In the rows, zero is written as 128.
First come named moves, each a turn or a mirror, each shown by rows before and after it. For each pair of rows after them, which moves, in which order, take the first row to the second? The first pair is done for you.
ter:
[154 127 159 116 144 144 108 147 120 150  82 134 126 138 107] -> [134 128 110 150 134 139 166 156  80 133 138 120 145 130 107]
[104 124 135 120 115 106  93 133 154 120 171 120 131 112 118] -> [102 118 142 114 120 113  95 131 156 123 175 125 130 102 122]
[ 99  85  98 114 134 104 145 158  64 112 141 138 157 128 106] -> [122  73 143  87 150 110  87 141 103 127  82 143 141 146 102]
Zub:
[ 99 104 121 107 126 213  80  63 154 106 111 108 137 129 138] -> [140  95 172 104 163 177  68 140 106 116  57 146 125 141 105]
[141 155 139 117 108 132 108 101 194 135 112 134 101 130 150] -> [156 145 161 110 128 111 100 136 169 135  91 147  94 135 131]
[113 147 163  89 148 138  92 126 176 173 104 123 121 141 151] -> [128 162 172  94 151 101 111 173 139 183 112 135 118 148 142]
[144 148 127 128 130  86 144 179 110 138 134 148 121 133 118] -> [120 155  94 137 109 103 163 135 131 128 176 129 125 130 136]
nito:
[141 117 122 144 118 126  82 117 160 126 140  92 168 138 115] -> [144 134 141 138 118 104  86 122 172 142 128 108 145 142 115]
[149 166 178 128 180  92 115 198 108 122 100 148  87 166 101] -> [132 149 148 151 181 118 136 212  68  93 121 134 119 156  94]
[144 179 161 102  99  93 111  93 203 170 124 138  83 141 149] -> [153 185 144 130  98  47 162 153 133 169 159 151  88 141 127]
Now pairs of rows:
Between the rows of a pair lie 2 to 3 moves.
[141 111 145 121 158 136  79 140 146 117  91 128 147 125 125] -> [131 103 126 122 150 157  82 119 157 112 108 114 160 125 135]
ter then Zub then ter
[140 115 144  73 144 123  60 125 163 154  58 120 134 114 147] -> [149 165 145  90 120  43 128 182 127 174 114 142 122 120 137]
nito then Zub then ter
[116 154 108 119 105 113 145  92 139  93 167 124 131 125 123] -> [140 159 132 117 120  80 154 142 110 103 149 152 121 132 102]
ter then nito then nito
[ 89 132  75 148 101 185 102  88 109 105 139 104 135 128 120] -> [117 170 147 115 107 136  65  89 165 148  88 132  82 136 125]
ter then nito
[124 165 125 134 108  79 177 136 122 141 170 134 115 126 138] -> [131 175 147 123 112  68 159 134 143 152 158 136 105 133 139]
ter then Zub then ter
[133 130 165 118 142 121  92 120 149 170  75 123 110 149 146] -> [100 122 105 139 119 156 118  73 150 138 139  88 137 137 161]
ter then nito then nito
[143 147 143 147 137  77 175 190  76 138 138 144 134 130 105] -> [132  89 152 105 145 184  75  99 154 120  72 116 144 127 120]
nito then Zub then ter
[ 86 155  77 144 122 153 195 133  82  89 232  92 165 127 137] -> [112  95 146  81 160 235  54  84 156  98 105  90 152 139 140]
nito then Zub
[126 156 121 159 145 102 166 191  84 140 135 149 116 107 106] -> [128 112 141 128 167 167  82 150 122 137  63 137 126 115 118]
nito then ter
[ 83 160 116 123 106  86 158 108 177 139 185 132  87 138 161] -> [ 87 137  95 149 120  80 187 165  97 127 198 140 121 135 139]
ter then nito then nito
[130 155 115 179 133  85 146 132  95 111 199 113 130 132 117] -> [160 129 175 133 156 113  54 116 147 126  97 125 107 146 112]
Zub then ter then Zub
[128 122 108 172 134 128 156 125  91 134 176 133 133 112 116] -> [156 118 173 144 157 108 107 142 119 160 105 153  95 125 109]
ter then nito
[ 93 115  91 155  94 117 124 134  91  88 142 140 147 101 100] -> [117 139 137 144  96  72 113 161 102 125 114 164 113 111 103]
ter then nito then Zub
[148 128 153 124 119  94 131 166 118 132 106 151 135 159 138] -> [131 131 116 147 115  98 156 164  98 119 142 139 155 148 142]
nito then ter then Zub
[137 190 155 147 106  54 177 156 135 153 156 150 103 118 157] -> [118 113  97 173 124 139 179 158  59  97 168 119 170 105 138]
ter then nito then nito
[114 112 142 111 123 149  90  77 161 139 121 114 133 122 135] -> [109 111 118 145 125 110 161 138  84 128 160 123 154 112 118]
Zub then ter
[109 107 147  96 165 142  66  35 206 153 110 144 130 166 170] -> [114 114  85 156 169  79 195 150  48 129 196 154 162 153 141]
Zub then ter
[115 128 109 110 128 140  75  96 184 117  83 147 111 139 156] -> [143 131 128 131 146  90 109 170 107 124  77 180 105 144 120]
Zub then nito
[142  99 127 194 138 163 130 106 143 125 126  79 148 162 137] -> [160 145 156 192 133  99 156 143 144 157 128 113 117 178 129]
nito then nito then nito
[147 174 186 123 119 120 146 127 156 155 121 139  83 135 141] -> [109 145 127 143 113 175 154  84 155 119 159 100 134 123 152]
ter then nito then Zub
[164 118 129 133 131 100 126 165  87 130 136 145 114 111 119] -> [141 133 117 121 103 132 113  80 161 134 162 125 115 110 144]
Zub then Zub then nito
[132 115 121 137 129 131 148 108  85 116 171 103 140 131 115] -> [150 122 151 132 140 101 149 139  83 131 147 124 131 134 102]
ter then Zub then ter
[152  87 157 132 170 122 113 190  86 137  70 167 134 133  81] -> [121  55 102 151 162 182 123 153  73 102 108 135 166 119  90]
ter then nito
[147 123 176  95 159 114  79 152 158 151  57 158 109 135 125] -> [ 87  95  64 140 133 177 157 122 100  95 168 111 176 106 135]
ter then nito
[ 83  85  84 144 119 182 140 110 127 105 169 114 143 108 129] -> [ 83 103  99 134 113 172 123  87 178 123 162 112 121 106 141]
nito then ter
[112 113 142 108 137 146  84 132 110 131  74 110 123 143 113] -> [116 133 151 111 140 110 108 159  97 137  75 126 115 141 104]
nito then nito
[138 146 179 117 125  78 126 151 129 127  96 164 118 119 123] -> [113  89 135 138 132 133 144 156  74  89 128 136 168 101 117]
nito then nito
[ 92  87  86 138 128 167 141 141  82 100 160  70 163  95 126] -> [132 109 176  84 142 122  65 139 165 148  58 105  96 112 128]
ter then nito
[139 151 151 158 116  39 157 171  93 158 133 187  86 127  93] -> [132 111 124 175 124  82 162 179  44 126 146 172 124 111  88]
ter then nito
[100 149  83 139  99 143 154  85 166 114 177 111 152 120 148] -> [152 133 169  98 141 130  81 131 167 141  60 146 114 132 124]
ter then Zub
[143 188 189  81 116  81 103 105 198 171 104 174  76 139 159] -> [144 182 133 127 122  49 191 196  64 144 161 183 110 128 122]
Zub then nito
[149 180 159 145  93  68 131 101 123 163 126 198  86 143 165] -> [160 139 153 153 118  83 131 151  38 140 108 195 114 138 138]
nito then ter then nito
[111 176 118 127 119  75 197 135 159 166 189 150 103 131 172] -> [ 99 127 115  95 132 173 119  61 215 137 149 121 126 124 182]
nito then Zub then ter
[119  74 136 148  86 149 114 136  63  99 181  95 121  95  82] -> [ 97 101 127 148  63 150 126  98 102 110 204  84 108  96  99]
nito then nito then ter
[117  91 111 154 131 153 133 123  74 105 133 114 163 135 118] -> [149 121 162 141 139  97 127 160  90 146 100 150 122 149 107]
ter then nito then Zub
[116  83  86 130 126 203  81  91 121  82 105  86 162 125 118] -> [128 132  87 146 117 103 172 181  45 103 163 122 143 128  96]
nito then Zub then ter
[110  91  95 137 143 178 129 123  89 113 158 123 150 129 121] -> [100 104  93 127 127 187 121  89 122 116 163 113 144 127 139]
nito then ter
